rotation steps, each row followed by its count of steps
The counts run from 0 to 769.
| 158 | 114 | 148 | 106 | 123 | 160 | 129 | 135 | 138 | 150 | 144 | 115 | 149 | 133 | 150 | 133 | 142 | 105 | 136 | 150 | 123 | 135 | 130 | 145 | 117 | 157 | 103 | 135 | 128 | 141 | 125 | 116 | 122 | 121 | 105 | 150 | 120 | 158 | 118 | 135 | 131 | 144 | 150 | 156 | 112 | 155 |  98 | 132 | 147 | 123 | 100 | 115 | 160 |
457
| 142 | 100 | 137 | 146 | 161 | 143 | 135 | 143 | 167 | 126 | 119 | 122 | 130 | 151 | 154 | 122 | 119 | 109 | 147 | 135 | 129 | 158 | 138 | 134 | 115 | 150 | 116 | 113 | 135 | 110 | 129 | 107 | 101 | 161 | 148 | 113 | 132 | 149 | 130 | 115 | 147 | 134 | 149 | 128 | 103 | 131 | 113 | 156 | 152 | 120 | 128 | 126 | 125 |
657
| 127 | 133 | 137 | 120 | 120 | 135 | 113 | 131 | 127 | 137 | 114 | 137 | 121 | 130 | 150 | 116 | 118 | 108 | 126 | 155 |  87 | 153 | 160 | 127 | 133 | 156 | 106 | 132 | 132 | 127 | 146 |  95 | 137 | 169 | 130 | 125 | 118 | 129 | 102 |  99 | 144 | 113 | 137 | 128 | 105 | 159 | 122 | 143 | 133 | 139 |  97 | 142 | 131 |
700
| 141 | 105 | 138 | 119 | 138 | 162 | 131 | 133 | 171 | 135 | 141 | 131 | 149 | 121 | 158 | 132 | 125 | 114 | 148 | 157 | 107 | 132 | 133 | 156 | 118 | 162 | 132 | 159 | 119 | 133 | 104 | 120 | 116 | 141 | 115 | 138 | 104 | 140 | 124 | 109 | 125 | 141 | 143 | 137 | 112 | 146 | 114 | 161 | 136 | 123 | 105 | 113 | 158 |
678
| 142 | 101 | 146 | 149 | 147 | 156 | 126 | 151 | 143 | 146 | 150 | 111 | 133 | 125 | 141 | 122 | 134 | 105 | 135 | 136 | 124 | 141 | 124 | 136 | 105 | 169 | 120 | 120 | 123 | 132 | 115 | 115 |  97 | 137 | 143 | 128 | 125 | 161 | 135 | 138 | 141 | 155 | 137 | 144 | 114 | 126 | 108 | 132 | 166 | 101 | 142 | 116 | 133 |
535
| 156 | 108 | 137 | 139 | 156 | 135 | 143 | 147 | 158 | 145 | 137 | 131 | 133 | 115 | 126 | 122 | 111 | 136 | 124 | 146 |  99 | 129 | 146 | 137 | 117 | 170 | 121 | 140 | 112 | 126 | 134 | 133 |  96 | 147 | 155 | 129 | 116 | 139 |  73 | 121 | 141 | 152 | 117 | 125 | 149 | 151 | 130 | 120 | 134 | 102 | 139 | 121 | 122 |
635
| 128 | 116 | 136 | 147 | 133 | 154 | 134 | 145 | 134 | 119 | 133 | 148 | 121 | 115 | 137 | 123 | 109 | 110 | 146 | 149 |  87 | 138 | 125 | 148 | 125 | 170 | 135 | 154 | 114 | 132 | 118 | 111 | 115 | 153 | 139 | 126 | 110 | 146 | 124 | 108 | 139 | 148 | 118 | 140 | 120 | 124 | 104 | 151 | 161 | 101 | 137 | 126 | 132 |
178
| 135 | 112 | 134 | 144 | 132 | 162 | 126 | 140 | 160 | 128 | 141 | 135 | 131 | 113 | 163 | 126 | 117 | 106 | 162 | 157 | 109 | 146 | 129 | 152 | 115 | 167 | 149 | 147 | 121 | 126 | 108 | 111 | 120 | 150 | 134 | 130 | 119 | 139 | 129 | 114 | 136 | 142 | 143 | 137 | 104 | 131 | 106 | 167 | 143 | 118 | 121 | 118 | 144 |
553
| 134 | 125 | 142 | 156 | 152 | 146 | 139 | 144 | 147 | 121 | 116 | 143 | 114 | 122 | 147 | 129 |  97 | 125 | 148 | 138 |  89 | 151 | 145 | 141 | 126 | 151 | 127 | 124 | 115 | 123 | 143 | 108 | 114 | 173 | 145 | 119 | 104 | 131 | 105 |  91 | 143 | 118 | 119 | 124 | 134 | 141 | 119 | 146 | 145 | 112 | 126 | 151 | 119 |
183
| 145 | 111 | 147 | 139 | 150 | 149 | 127 | 138 | 164 | 156 | 153 | 115 | 135 | 102 | 160 | 145 | 116 | 133 | 136 | 140 | 103 | 136 | 149 | 147 | 107 | 171 | 123 | 132 | 110 | 132 | 125 | 129 | 103 | 150 | 134 | 137 | 111 | 132 |  97 | 120 | 130 | 138 | 142 | 131 | 142 | 155 | 123 | 128 | 120 | 119 | 117 | 125 | 143 |
666
| 130 | 116 | 133 | 132 | 133 | 158 | 152 | 144 | 131 | 125 | 128 | 154 | 116 | 120 | 125 | 122 | 107 | 127 | 145 | 134 |  77 | 132 | 121 | 150 | 135 | 159 | 122 | 159 | 111 | 132 | 118 | 110 | 114 | 153 | 123 | 140 | 111 | 148 | 118 | 107 | 140 | 143 | 117 | 136 | 122 | 129 | 102 | 139 | 171 | 100 | 125 | 124 | 138 |
53
| 148 | 126 | 138 | 113 | 127 | 138 | 118 | 138 | 124 | 154 | 129 | 117 | 120 | 133 | 153 | 124 | 137 | 115 | 125 | 135 | 104 | 156 | 153 | 114 | 122 | 149 | 104 | 102 | 140 | 109 | 157 |  96 | 131 | 150 | 127 | 141 | 133 | 143 |  94 | 121 | 150 | 109 | 150 | 134 | 118 | 166 | 116 | 109 | 126 | 130 |  98 | 134 | 137 |
232
| 136 | 120 | 125 | 114 | 126 | 122 | 126 | 141 | 150 | 131 | 124 | 138 | 120 | 121 | 135 | 110 | 120 | 122 | 120 | 163 |  95 | 138 | 159 | 126 | 128 | 173 | 128 | 143 | 128 | 122 | 131 | 114 | 124 | 168 | 153 | 127 | 133 | 124 |  79 | 121 | 150 | 141 | 134 | 114 | 103 | 157 | 119 | 130 | 112 | 137 | 110 | 111 | 122 |
135
| 144 | 103 | 145 | 143 | 162 | 148 | 145 | 147 | 168 | 135 | 121 | 108 | 120 | 145 | 156 | 132 | 123 | 122 | 143 | 119 | 130 | 161 | 146 | 131 | 112 | 153 | 106 | 100 | 126 | 115 | 136 | 117 |  90 | 162 | 146 | 119 | 131 | 154 | 113 | 122 | 148 | 136 | 150 | 126 | 122 | 146 | 110 | 130 | 140 | 124 | 129 | 127 | 126 |
656
| 152 | 103 | 128 |  91 | 124 | 146 | 141 | 143 | 140 | 145 | 134 | 124 | 145 | 139 | 117 | 110 | 143 | 123 | 115 | 153 | 114 | 125 | 132 | 131 | 126 | 167 |  99 | 149 | 126 | 136 | 112 | 123 | 114 | 129 | 126 | 141 | 132 | 156 | 100 | 146 | 141 | 164 | 140 | 133 | 106 | 147 | 109 | 120 | 149 | 121 | 113 |  88 | 143 |
254
| 153 | 106 | 142 | 149 | 162 | 133 | 133 | 146 | 153 | 144 | 128 | 112 | 139 | 145 | 135 | 115 | 119 | 112 | 118 | 136 | 129 | 143 | 147 | 123 | 106 | 162 |  96 | 108 | 128 | 124 | 140 | 121 |  91 | 149 | 162 | 117 | 125 | 153 | 101 | 126 | 143 | 150 | 130 | 120 | 126 | 145 | 129 | 124 | 149 | 110 | 139 | 127 | 117 |
640
| 142 | 110 | 142 | 144 | 144 | 159 | 132 | 139 | 155 | 128 | 140 | 142 | 142 | 116 | 143 | 124 | 105 | 118 | 147 | 153 |  95 | 125 | 126 | 155 | 121 | 162 | 134 | 155 | 115 | 135 | 106 | 116 | 110 | 137 | 129 | 135 |  98 | 144 | 127 | 103 | 130 | 144 | 123 | 142 | 129 | 125 | 115 | 160 | 164 | 100 | 132 | 127 | 142 |
303
| 133 | 117 | 125 | 125 | 140 | 127 | 145 | 148 | 143 | 120 | 110 | 150 | 114 | 128 | 126 | 110 | 102 | 133 | 124 | 145 |  83 | 146 | 149 | 126 | 134 | 159 | 123 | 141 | 121 | 120 | 139 | 109 | 119 | 174 | 155 | 124 | 130 | 130 |  79 | 106 | 153 | 135 | 124 | 110 | 119 | 150 | 122 | 130 | 135 | 120 | 126 | 130 | 112 |
386
| 130 | 113 | 134 | 112 | 138 | 127 | 141 | 146 | 141 | 130 | 105 | 114 | 119 | 149 | 125 | 118 | 131 | 117 | 115 | 142 | 115 | 153 | 159 | 122 | 128 | 163 |  85 | 122 | 123 | 127 | 141 | 117 | 105 | 173 | 154 | 118 | 141 | 140 | 105 | 128 | 156 | 142 | 138 | 120 |  97 | 153 | 110 | 123 | 142 | 138 | 113 | 111 | 111 |
30
| 156 | 103 | 137 | 119 | 159 | 135 | 152 | 145 | 145 | 133 | 106 | 122 | 136 | 161 | 119 | 117 | 127 | 132 | 112 | 132 | 114 | 144 | 142 | 122 | 129 | 152 |  76 | 121 | 122 | 125 | 139 | 127 |  94 | 154 | 148 | 127 | 126 | 157 |  94 | 123 | 147 | 148 | 133 | 119 | 128 | 151 | 122 | 117 | 153 | 119 | 128 | 118 | 124 |
390
| 133 | 119 | 138 | 152 | 138 | 164 | 123 | 146 | 138 | 138 | 152 | 142 | 115 | 104 | 161 | 132 | 114 | 113 | 156 | 135 |  85 | 147 | 125 | 149 | 120 | 162 | 145 | 142 | 121 | 119 | 120 | 100 | 126 | 153 | 132 | 137 | 106 | 143 | 127 | 112 | 136 | 127 | 137 | 142 | 122 | 132 | 105 | 145 | 152 | 105 | 129 | 136 | 139 |
429
| 146 | 121 | 133 | 143 | 150 | 135 | 134 | 151 | 124 | 145 | 126 | 134 | 113 | 134 | 128 | 115 | 121 | 124 | 121 | 119 |  92 | 151 | 138 | 112 | 122 | 148 | 104 | 106 | 135 | 107 | 157 |  99 | 108 | 155 | 148 | 133 | 127 | 154 |  95 | 113 | 154 | 126 | 125 | 125 | 137 | 143 | 123 | 107 | 155 | 102 | 137 | 145 | 120 |
748
| 133 | 124 | 125 | 117 | 115 | 136 | 115 | 144 | 109 | 147 | 139 | 149 | 126 | 109 | 119 | 100 | 119 | 117 | 116 | 160 |  71 | 122 | 131 | 126 | 130 | 173 | 127 | 157 | 131 | 128 | 126 |  98 | 134 | 141 | 141 | 145 | 121 | 141 |  99 | 124 | 141 | 146 | 119 | 133 | 109 | 139 | 113 | 122 | 153 | 104 | 123 | 119 | 132 |
492
| 165 | 112 | 136 |  91 | 139 | 140 | 138 | 131 | 148 | 135 | 105 | 124 | 146 | 163 | 131 | 115 | 133 | 117 | 119 | 153 | 121 | 139 | 149 | 122 | 125 | 144 |  82 | 123 | 136 | 125 | 146 | 115 | 115 | 138 | 126 | 131 | 133 | 146 |  90 | 126 | 142 | 137 | 150 | 119 | 110 | 165 | 120 | 131 | 135 | 138 | 100 | 119 | 145 |
359
| 160 |  97 | 141 | 138 | 169 | 137 | 141 | 143 | 168 | 130 | 117 | 118 | 148 | 160 | 129 | 114 | 119 | 118 | 125 | 140 | 130 | 138 | 138 | 127 | 109 | 152 |  97 | 120 | 131 | 116 | 130 | 118 |  93 | 141 | 149 | 119 | 123 | 153 | 107 | 111 | 139 | 144 | 135 | 120 | 126 | 144 | 129 | 136 | 154 | 108 | 139 | 122 | 124 |
641
| 145 | 125 | 139 | 137 | 129 | 161 | 108 | 134 | 135 | 149 | 156 | 143 | 138 | 103 | 156 | 120 | 117 | 104 | 148 | 160 |  95 | 131 | 130 | 141 | 114 | 163 | 145 | 145 | 132 | 125 | 123 |  98 | 132 | 123 | 122 | 142 | 107 | 141 | 117 | 110 | 127 | 132 | 138 | 148 | 120 | 148 | 113 | 148 | 145 | 103 | 113 | 135 | 155 |
210
| 163 | 121 | 148 | 126 | 134 | 159 | 134 | 137 | 146 | 150 | 152 | 123 | 135 | 103 | 161 | 136 | 123 | 124 | 152 | 144 | 101 | 140 | 143 | 144 | 117 | 163 | 134 | 127 | 118 | 130 | 137 | 126 | 121 | 134 | 122 | 144 | 113 | 141 |  84 | 120 | 133 | 129 | 137 | 144 | 142 | 165 | 116 | 121 | 117 | 118 | 108 | 133 | 152 |
212
| 156 | 104 | 149 | 140 | 144 | 163 | 144 | 141 | 157 | 127 | 142 | 127 | 147 | 129 | 145 | 124 | 119 | 103 | 147 | 155 | 125 | 133 | 127 | 156 | 110 | 165 | 125 | 138 | 117 | 144 | 115 | 129 | 102 | 132 | 131 | 128 | 115 | 151 | 124 | 127 | 126 | 159 | 127 | 152 | 126 | 136 | 104 | 152 | 154 | 108 | 130 | 122 | 140 |
192
| 164 | 110 | 134 | 115 | 147 | 140 | 163 | 148 | 139 | 112 |  97 | 143 | 131 | 166 | 117 | 113 | 121 | 117 | 131 | 135 | 116 | 147 | 137 | 129 | 136 | 139 |  91 | 124 | 137 | 118 | 150 | 117 | 104 | 144 | 137 | 125 | 134 | 156 |  95 | 118 | 153 | 145 | 126 | 126 | 117 | 148 | 112 | 127 | 154 | 117 | 129 | 126 | 127 |
735
| 161 | 114 | 134 | 106 | 131 | 136 | 122 | 134 | 154 | 131 | 113 | 120 | 145 | 155 | 148 | 110 | 135 | 101 | 127 | 161 | 134 | 145 | 154 | 121 | 118 | 150 | 104 | 118 | 147 | 120 | 143 | 110 | 122 | 143 | 138 | 121 | 137 | 144 |  94 | 127 | 144 | 135 | 150 | 127 |  94 | 162 | 114 | 145 | 124 | 139 | 109 | 120 | 133 |
234
| 133 | 102 | 124 | 102 | 128 | 150 | 159 | 154 | 136 | 128 | 127 | 122 | 121 | 135 | 122 | 123 | 128 | 125 | 135 | 132 | 107 | 143 | 133 | 142 | 134 | 164 | 100 | 147 | 117 | 141 | 117 | 129 | 103 | 155 | 131 | 138 | 135 | 157 | 116 | 146 | 146 | 159 | 135 | 141 | 107 | 131 |  91 | 117 | 159 | 124 | 117 |  98 | 134 |
35
